(in the rows, 128 means zero)
One turn moves each row of this set onto another row. After a few examples, where does it send each row asked below?
j_971: [141 104 171 107 154 122 125 111  99 123 113 141 153 126 129  96 148 104
 111 132 146 108 113 105 112 134 152 122 135 171 127 115 134 160  93 113
 113 135 120 111 129 120 130 124 113  91 120 126 140 108 144 139 144 146]
j_314: [ 97 129 126 105 138 141 102 161  89 142 134 123 133 164 156  99 130  78
 114 115 139 128 109 117 113 114 130 123 116 156 137  91 133 134 115 111
 119 140 130  97 114 152 122 121 152 135 140 155 122 130 127 120 148 144]
j_636: [121 131 114 108 143 152 111 148  88 128 130 118 159 167 160 101 143  71
 110 118 154 132 115 115 120  97 139 127 117 152 157  99 131 122 115  94
 134 139 115 117 116 159 144 129 139 118 138 159 109 122 131 115 136 129]
j_800: [100 147 124 115 132 154 117 149  85 123 122 114 128 170 161 110 132  63
 110 121 139 131 121 130 117 117 154 135 104 155 141 112 127 129 121  92
 123 141 132 117 103 163 124 138 135 119 138 151 131 123 130 114 127 116]
j_942: [110 121 166  81 140 123 137  97 133 122 131 154 143 123 111 127 139  80
 119 101 131 120 133 104  84 131 147 106 108 130 136 162 124 118 109 133
  93 126 125 140 124 137 124 147 122 122  98 140 136 125 109 171 145 135]
j_566: [112 120 146  84 145 128 144 137 121 123 154 143 146 113 130 138 109  94
 106 102 133 131 139 152 118 117 130 136 125 179 119  99 131 151 122  98
 158 131 114 120 100 135 109  91 114 145 146 129 154 107 134 157 127 134]
j_559: [105 131 161 125 135 105 144 108 116 110 107 151 162 154 132 131 143  80
 133 114 153 122 126 134 132 139 139 130 125 123 127 103 127 145 144 101
 119 137 124 136  80 155 136 101 167  86 101 145 152 127  95 154 154 120]
j_877: [114 122 129 126 141 116  97 103 123 141 110 126 144 159 130 100 103  73
 131 102 128 124 131 136 159 128 122 144 122 119 152 134 136 114 104  95
 130 126 133 138 109 128 123 140 135 106  78 136 148  97 126 135 154 132]
j_417: [131 118 138 102 169 132 143 117 116 110 137 168 151 151 122 135 136  70
  82 113 153 135 130 149 119 130 100 129 116 132 160 134 118 115 111  98
 129 159 117 143 102 159 117 157 115 156 102 106 140 119 115 127 158 123]
j_553: [127 130 141  98 148 125  97 100 145 127 124 121 148 127  95 118 142  93
 119 117 136 120 133 110 127 146 128 133 129 192 120  94 129 118 137 113
 118 110  98 146 112 113 133 120 127  93 108 171 130 129 119 102 149 136]
j_147: [108 129 172  98 155 110 142 111 124 105 106 136 153 139 134 126 130  57
 132  98 148 115 125 149 120 134 128 140 140 128 119 112 121 147 147 113
 107 152 115 135  83 153 138 131 166  94 103 141 159 121 116 166 153 121]
j_328: [ 99 130 143  91 165 111 143 104 127 123 139 149 145 116  95 124 154  90
 109 105 131 128 140 110  95 125 134 104 119 129 122 156 116 107 107 136
  94 131 120 140 111 141 144 140 125 119  95 144 144 123 108 166 156 141]
j_74: [139 148 139 109 144 153 126 149 121 105 115 165 144 163 124 108 130  74
 120 113 134 138 128 133 131 144  99 123 127 153 145 101 133 122 155 109
 122 111  91 137  94 171 120 118 130 161  95 172 148 140 120 149 154 140]
j_687: [113 136 158  96 148 134 136 102 130 117 144 160 154 125 101 118 130  87
 118  92 126 127 133  99  96 124 146  99 108 130 135 161 111 112 119 139
  93 116 121 144 107 142 123 144 129 121 103 137 146 116 102 162 167 136]
j_558: [140 146 133 102 148 155 120 162 114 117 118 157 147 159 114 116 136  57
 113 118 137 143 114 127 134 135  95 114 112 161 144  94 144 122 159 100
 112 107 112 120  96 152 125 141 121 146 110 177 133 130 105 154 148 141]
j_955: [122 121 118 104 161 125 105 127 135 130 136 137 157 119 128 135 124 103
  72 101 115 120 139 117 107 112 115 137 103 145 135 113 114 132 122 121
 114 130 136 107 133 135 112 121 150 154 130 134 115 152 104 139 107 133]
j_657: [112 137 136 127 151 131  92 115 135 132 109 116 136 140 125  98 110  69
 139  98 126 125 146 129 155 137 126 153 129 116 142 133 129 120 101 105
 112 126 128 147 113 144 136 139 130 112  83 146 130  95 135 115 150 145]
j_456: [120 120 159  94 143 129 152 133 102 130 150 144 137 115 124 141 131 110
 101  93 131 124 134 137 102 125 124 117 127 170 123 103 118 152 122 103
 164 142 133 135  89 148 133  89 118 152 120 117 135 119 129 140 131 123]
j_286: [116 130 131 117 138 146 100 149  99 131 126 120 141 166 163  96 147  87
 119 115 132 131 117 124 119 116 137 131 122 153 154 105 123 121 120  86
 131 134 114 107 103 165 124 140 157 127 143 150 131 127 138 102 139 148]
j_564: [145 158 135 110 149 141 139 147 108  98 125 169 141 161 118 111 126  78
 101 105 142 141 119 134 131 137 118 118 108 140 130 113 148 130 159 106
 117 117 110 120  97 158 117 125 119 148  99 191 138 134 130 160 135 114]
j_561: [115 131 134  93 145 122 149 142 105 114 157 142 172 105 126 143 124 112
 103 105 144 128 148 148 122 122 133 131 124 172 126 115 122 151 122 110
 161 139 118 127  97 163 140 102 126 145 136 114 142 114 122 143 129 131]
j_247: [152 156 128 113 142 166 121 160 119  98 132 157 149 148 131 105 138  83
 120 110 139 137 132 126 138 138 113 120 115 150 123 104 151 112 151 106
 114 125 104 142  85 172 125 120 112 152 108 172 134 121 115 143 145 118]
j_927: [106 136 167 113 136 105 135 113 113 105 119 138 154 138 124 142 140  77
 136 106 136 115 130 149 125 141 137 123 126 133 126 101 122 140 150 113
 110 138 123 134  90 158 146 113 152  92  91 143 173 119  98 160 155 108]
j_567: [123 135 138 115 138 121  94 107 129 133 115 135 138 129 101 118 145  94
 120 126 122 135 130 115 137 139 127 135 115 198 107 103 126 121 144 106
 138 116 114 131 112 105 124 121 131  95 100 178 134 119 119 108 151 134]
j_504: [117 131 161  86 153 121 154 137 120 119 135 143 141 104 128 138 110  99
  81 110 138 107 139 147 115 120 119 138 113 162 115 106 128 164 133 100
 163 128 131 136  87 159 132 107 131 158 118 131 135 119 129 146 137 131]
j_700: [118 139 155 112 160 109 149 109 123 113 102 139 141 141 124 126 142  69
 132 110 148 114 132 148 136 143 132 133 127 127 119 106 133 139 149 122
 108 152 116 138  85 158 150 106 166  92  88 143 158 122 111 153 141 131]
j_418: [127 125 130  99 174 115 139 133 124  91 153 173 153 149 122 131 131  93
  82 111 157 129 123 151 128 118 120 129 116 135 143 136 137 129 113  91
 123 161 128 130 118 151 100 165 108 147 127 130 143 110 123 127 166 135]
j_287: [111 121 136 142 144 118  91 106 125 134 101 128 145 143 143 108 101  81
 132 103 124 133 134 111 151 124 124 145 115 118 141 135 125 112 101  94
 111 125 136 153 105 127 124 132 125 122  87 136 146  95 137 125 142 136]
j_338: [137 121 119  96 154 117 143 124 124  99 138 164 151 142 127 128 129  85
  81 106 168 127 132 149 136 130 116 131  99 123 145 130 141 114 122  91
 135 162 103 147 104 156 118 156 123 157 103 120 124 108 121 133 157 138]
j_148: [123 122 111 107 142 128 107 132 135 119 114 111 159 134 116 139 116  85
  88 104 121 126 153 119 120 112 130 133  92 155 156  93 111 123 117 105
 117 136 118 112 135 125  89 121 123 151 125 147 116 151 110 147 116 124]
j_275: [129 141 153 108 152 125 107 113 142 132 114 142 154 133 107 127 134  97
 125 128 123 115 141 103 131 131 128 123 124 198 123 111 129 116 137 115
 134 116 107 166 117 106 119 108 124  97 117 160 142 138 112 108 146 126]
j_669: [139  90 168 114 140 109 127 122 101 111 124 155 140 128 129 107 139  78
 109 123 137 106 112  99 117 133 143 114 143 161 134 121 129 159  99 106
 116 137 108 118 130 121 124 119 113  92 114 108 129  99 141 144 148 150]
j_61: [129 123 145 103 169 137 136 148 121 103 134 161 143 137 132 127 131  67
  86 109 156 127 134 160 126 129 115 124 108 137 144 123 149 120 115  83
 125 142 127 137  88 150 112 169 110 152  94 118 133 118 116 110 168 132]
j_274: [110 132 158  89 164 138 147 105 127 120 133 152 150 110 106 134 147  81
 109 105 124 121 141 109  80 126 138 109 133 128 113 140 112 114 105 128
  97 125 116 141 125 126 125 134 127 122  99 153 139 131 113 173 153 133]
j_393: [123 132 143 114 141 122  94 104 136 130 119 144 144 137 100 113 141  99
 120 134 112 121 140 112 133 139 126 138 125 195 114 106 140 110 137 114
 114 107 115 165 121 113 112 110 127 106 111 169 139 125 121 120 154 132]
j_616: [129 107 107 102 139 128 114 132 134 116 133 120 155 125 132 131 111  94
  97  88 122 130 146  95 106 114 123 131  98 166 144 107 125 118 131 132
 106 142 115 117 129 141 108 109 133 159 127 135 102 147 122 148 116 131]
j_859: [126  89 144 105 147 117 127 121 115 120 130 127 133 124 126 100 151  95
 115 115 143 108 113  97 114 147 137 124 143 166 118 121 134 159  92 114
 115 137 119 105 113 128 141 119 104  93 109 117 130 103 129 148 147 152]
j_536: [139 111 124 107 146 123 104 119 141 130 123 119 151 132 120 129 134 119
  90  94 119 117 131 100 111 119 119 120 103 155 155 102 111 125 138 112
 126 131 132 119 126 136 102 127 131 154 131 146 101 148 112 141 108 138]
j_427: [131  95 146 115 150 126 126 115 105 131 121 129 124 125 133 105 146  97
 108 138 139 107 116  96 118 142 142 125 139 161 108 114 124 151  89 127
 125 143 129 113 127 116 111 132 101 100 109 130 123 101 128 148 148 144]
j_717: [ 98 127 134 128 147 117  83 120 137 119 103 127 144 147 125 104 110  70
 142  86 128 130 138 142 154 124 127 141 127 129 138 145 124 129 117 102
 119 126 135 139 107 136 122 147 130 114  70 155 133 106 126 125 158 140]

j_566 goes to j_418
j_669 goes to j_687
j_616 goes to j_561
Now these:
j_504 goes to j_61
j_427 goes to j_274
j_657 goes to j_553
j_393 goes to j_971
j_536 goes to j_456

One turn moves each row of this set onto another row. After a few examples, where does it send each row asked below?
j_146: [140 107 127 143 121 146 130 135 116 121 126 114 145 140  84 127 108 122
 152 109 131 126 132]
j_435: [109 149 115 125 114 135 142 123 101 117 122 108 104 133 130 153  81 113
 138 115 123 151 126]
j_952: [134 139 129 138 104 135 144 132 122 132 184 120 118 117 129 141 107 142
 102 137 128 133 117]
j_694: [141 119 115 131 123 132 132 132 126 134 111  94 136 136  91 140 137 117
 162 130 138 132 111]
j_603: [148 122 131 123 135 143 144 127 116 127 125  97 141 150  82 147 121 140
 158 130 156 118 143]
j_628: [134 107 133 125 120 146 138 123 113 130 122 101 136 151  91 124 111 119
 163 124 149 131 114]
j_432: [137 145 127 130 121 126 146 133 120 130 180 123 118 117 137 151 127 147
 114 139 126 130 111]
j_915: [119 164 151 145 110 161 125 135 148 109 144 100 101 175 113 133 129 119
 123 133 127 101 132]
j_569: [151 116 110 132 136 126 121 144 145 148 140 124 127 185 134 171 102 126
 110 137 131 127 150]
j_855: [147 111 144 115 138 133 143 118 136 145 124  89 117 190 150 150 111 106
 118 140 124 134 143]
j_257: [136 119 114 145 116 137 124 137 124 140 112  80 134 140  94 129 141 120
 149 135 139 133 119]
j_262: [127 147 163 130 109 137 130 119 131 121 144 123  84 154 146 145 119 142
 100 122 154 124 146]
j_387: [143 111 110 124 125 125 124 134 146 161 132 113 117 191 141 164 102 112
 118 147 140 136 127]
j_158: [122 149 160 128 124 125 128 126 132 115 137 133  85 146 157 151 142 139
 111 116 139 131 127]
j_614: [119 167 155 134 127 154 131 134 141 107 145 103 100 179 120 137 138 124
 135 133 128  99 123]
j_858: [147 123 116 142 114 141 132 136 130 132 114  89 140 134  77 143 121 125
 147 131 148 123 140]
j_367: [115 161 154 136 121 156 129 131 141 108 145 103  97 179 122 132 136 117
 135 131 127 105 112]
j_887: [129 152 148 147 103 129 118 132 147 121 132 123  87 136 145 150 132 135
  92 118 135 129 141]
j_371: [132 102 131 143 125 150 129 131 102 126 135 107 142 154  95 115 114 129
 150 113 134 128 127]
j_959: [149 107 137 137 123 137 130 130 144 141 123  98 125 175 143 144  99  98
 101 127 104 135 152]
j_595: [119 165 146 147 117 153 121 140 152 109 138 103 101 166 119 136 144 113
 129 131 116 107 117]
j_900: [141 114 127 147 143 141 126 142 105 118 130 111 149 146  92 133 132 141
 150 112 125 121 138]
j_486: [135 146 123 128 114 124 145 130 125 137 175 114 114 114 138 151 128 141
 114 144 130 135 103]
j_763: [137 104 110 133 122 125 118 139 147 154 135 124 125 186 140 155  95 108
 114 136 129 139 126]
j_579: [152 120 132 127 148 121 135 134 145 141 116  96 124 171 153 161 131 107
 115 134 103 133 139]
j_908: [131 139 134 122 112 134 151 120 116 135 182 114 111 127 135 143 111 143
 113 145 142 135 109]
j_56: [137 142 134 122 117 134 152 123 117 133 184 113 114 126 132 151 115 152
 112 147 143 128 120]
j_332: [122 152 153 129 117 123 128 122 137 123 131 122  81 145 156 151 147 134
 111 124 141 133 122]
j_964: [149 123 106 127 137 117 123 142 151 154 130 118 122 183 139 173 114 120
 116 145 134 132 136]
j_501: [119 165 107 125 118 131 143 129 112 123 116  91 103 127 124 172  95 123
 134 129 133 144 144]
j_977: [149 111 150 115 148 136 143 120 130 138 128  99 121 192 150 153 107 115
 118 133 120 127 151]
j_211: [113 158 108 123 111 132 143 123 107 124 114  95 100 132 129 161  90 112
 138 128 131 152 126]
j_972: [139 144 124 136 104 134 145 130 128 135 177 111 117 116 126 148 112 142
 101 145 133 130 123]
j_727: [145 119 125 132 145 136 137 139 116 119 125 117 146 138  89 146 129 135
 162 112 130 121 129]
j_865: [145 109 119 125 144 127 125 137 136 145 145 132 127 195 140 166  97 128
 119 130 133 128 141]
j_541: [116 157 154 146 110 162 125 135 145 106 147 106 102 175 115 127 124 116
 124 126 123 104 126]
j_568: [124 165 112 125 128 134 145 128 105 116 122 101 106 133 121 176  90 135
 134 123 131 137 155]
j_929: [130 107 128 134 124 140 129 127 109 136 122  93 134 154 100 119 131 119
 157 128 141 136 107]
j_762: [121 143 162 132 102 138 128 114 133 123 139 120  81 155 149 136 120 132
 100 122 153 129 135]
j_594: [113 150 117 127 126 134 143 127  95 111 127 118 110 135 130 157  80 122
 137 106 117 145 135]
j_65: [140 105 114 130 139 123 120 142 137 146 139 135 127 188 146 159 103 115
 122 127 121 136 123]
j_472: [148 113 137 128 149 121 133 134 140 136 121 107 127 174 157 155 125 104
 118 123  95 134 136]
j_668: [120 157 118 123 133 134 145 130  96 110 129 115 111 135 125 169  87 136
 137 111 124 138 149]
j_97: [125 146 150 149 102 132 118 133 140 116 136 131  89 136 147 141 128 129
  94 111 130 131 134]
j_958: [156 115 135 139 131 135 132 134 144 139 125  96 127 175 139 153 103 108
  99 129 108 128 165]
j_426: [146 124 128 135 146 141 135 135 109 127 127  92 141 153  91 147 139 149
 153 130 146 117 145]
j_459: [121 166 149 148 125 154 124 142 146 104 143 111 105 168 119 136 140 119
 129 124 112 103 122]
j_997: [145 125 119 142 121 145 129 134 121 136 120  77 138 147  84 140 131 136
 141 140 155 122 146]

j_972 goes to j_56
j_65 goes to j_763
j_603 goes to j_727
Now these:
j_668 goes to j_594
j_541 goes to j_367
j_97 goes to j_762
j_579 goes to j_958
j_900 goes to j_371

One turn moves each row of this set onto another row. After a few examples, where does it send each row asked below?
j_439: [150 110 123 123 137 137 130 128 143 164 147 131 125 176 113 127 151]
j_574: [107 118 140 167 126 154 167 159 155 120 150 121 118 152 137 129 111]
j_679: [127  97 133 146 146 141 159 120 154 173 153 147 133 159 151 131 118]
j_348: [118  95 134 152 149 143 160 118 143 176 156 153 126 156 143 144 113]
j_485: [116 111 152 154 117 136 147 147 153 133 159 132  92 132  73 140 118]
j_573: [162  93 148 142 130 143 144 107 125 163 152 120 139 169 118 161 110]
j_449: [140 120 148 136 139 149 109 130 156 118 151 159 102 125 112 151 127]
j_39: [139 111 127 124 148 138 131 121 147 157 143 125 127 177 118 128 152]
j_313: [144 128 135 171 116 176 128 128 150 122 133 120 123 148 126 157  96]
j_50: [107 105 141 170 120 154 176 158 143 119 140 116 126 157 123 141 115]
j_169: [117 111 145 151 122 144 149 146 154 146 170 144  90 128  81 125 118]
j_252: [151 124 130 168 108 177 132 121 143 113 142 127 124 144 127 158 100]
j_359: [121 102 134 137 133 137 164 148 151 136 162 135  93 127  83 132 132]
j_292: [115 111 134 171 121 140 166 164 137 119 145 122 117 144 139 138 109]
j_933: [155 126 146 167 116 182 134 129 152 123 151 129 134 140 130 160  96]
j_237: [124  98 129 146 137 136 159 125 150 175 155 153 141 156 149 144 113]
j_444: [119 115 142 151 119 155 156 120 129 174 158 155 146 157 101 127 142]
j_121: [150 113 156 138 135 163 104 132 157 123 160 161 109 127 112 142 116]
j_852: [151 119 132 168 120 185 133 135 160 117 139 136 136 158 138 160 107]
j_606: [131 114 150 145 113 152 163 122 136 175 159 142 151 157  93 125 138]
j_377: [104 116 144 171 127 143 147 172 150 123 136 127 115 154 132 146 113]
j_404: [135 108 129 122 139 130 129 119 141 152 143 127 132 180 110 137 151]
j_974: [127 107 135 151 116 143 155 154 144 138 177 142  92 130  86 128 121]
j_167: [153 113 146 135 134 158 108 135 144 111 165 153 109 137 109 139 131]
j_68: [104 110 148 173 132 140 163 164 138 124 145 123 114 144 135 139 101]
j_724: [124 107 145 139 128 139 145 153 149 143 165 134  86 120  83 134 111]
j_948: [125  95 127 148 132 138 164 110 146 165 151 145 129 164 154 134 111]
j_165: [137 119 127 128 143 146 130 119 136 162 133 128 132 172 112 136 157]
j_819: [167 112 144 131 140 163 118 130 153 129 160 157 114 123 101 152 129]
j_968: [144 132 138 172 105 176 127 132 155 128 135 137 129 139 121 165  99]
j_841: [149 101 138 145 144 145 144 110 123 170 140 115 129 160 115 168 114]
j_503: [151 125 152 139 137 160 104 132 150 116 155 155 112 132 109 139 134]
j_640: [157 101 145 143 133 147 153 104 131 172 152 116 140 155 112 162 109]
j_8: [135 127 138 167 107 181 125 129 155 116 135 129 130 148 127 148  99]
j_470: [156 116 140 127 146 156 114 132 161 117 162 141  97 131 115 141 128]
j_440: [125 111 141 146 108 146 155 125 140 173 164 150 149 163  98 127 137]
j_306: [126 116 150 144 120 145 163 152 144 134 170 130  96 129  80 127 124]
j_945: [152 102 132 137 130 138 149 101 131 164 145 122 138 154 117 169 109]
j_684: [104 118 143 164 121 142 158 163 139 119 136 114 117 144 127 135 107]
j_987: [132 110 142 146 109 143 168 125 125 176 158 147 145 149 106 121 136]

j_684 goes to j_8
j_167 goes to j_974
j_485 goes to j_377
Now these:
j_852 goes to j_819
j_68 goes to j_313
j_574 goes to j_933
j_841 goes to j_165
j_987 goes to j_948
j_237 goes to j_945
j_640 goes to j_39

One turn moves each row of this set onto another row. After a few examples, where does it send each row asked below?
j_615: [114 154 114 159 128 130 120 138  91 140 112 111 105 113 144 114]
j_297: [115 160 117 136 159 124 122 123  97 160 137 115 120 128 129 102]
j_125: [123 149 112 122 121 158 130 143 114 140 120 119  87 165 121 140]
j_490: [118 141 109 158 129 161 134 129 108 134 103 113 146 166 113 126]
j_726: [152 173 144 144 129 163 148 124 106 153 101 126 112 143 115  95]
j_385: [121 119 111 148 151 124 153 143 112 111 107 109 129 123 138 136]
j_360: [ 95 158 113 155 108 135 149 127 110 129  99 108 129 166 107 111]
j_32: [151 152 142 149 116 112 166 133 107 141 115 109 113 163 112  84]
j_376: [137 138 124 120 151 109 138 120 130 100 115 106  96 125 134 106]
j_767: [141 131 141 136 148 140 135 113 144 141 126 103 135 164 101  98]
j_708: [152 119 134 145 117 100 129 131 138 153 107 121 117 160 118 102]
j_928: [128 181 144 151 118 127 152 133 127 157 101 127 109 150 121  87]
j_931: [107 151 128 133 115 152 131 136 149 126 116 101  86 156 115 119]
j_319: [117 125 106 154 131 116 126 134 114 101 106  98 109 121 139 119]
j_571: [130 138 121 153 138 143 150 146  94 141 106 119 108  99 137 114]
j_812: [141 125 113 125 110 129 113 130 128 149  92 137 100 155 123 136]
j_547: [133 153 116 109 161 110 141 102 103 130 115 125 118 129 121  97]
j_255: [130 136 132 110 146 119 151 102  96 140 108 118 128 115 118 123]
j_99: [119 137 119 136 140 117 133 122 155 155 112 127 129 165 105  95]
j_805: [140 147 146 146 124 160 122 142 148 129 110 104 101 149 134 130]
j_9: [118 126 130 137 155 135 138 128 104 161 139 105 122 112 120 110]
j_848: [124 157 115 135 123 146 163 136  91 130 126 106 112 177 107 111]
j_981: [151 133 133 132 113 139 137 103 122 118  70 124 126 146 112 119]
j_870: [127 143 113 118 111 137 137 112 138 130  74 140  97 145 108 109]
j_835: [138 141 148 116 154 119 152 130 128 118 118 107 108 116 140 133]

j_99 goes to j_928
j_9 goes to j_571
j_32 goes to j_848
Now these:
j_490 goes to j_805
j_376 goes to j_547

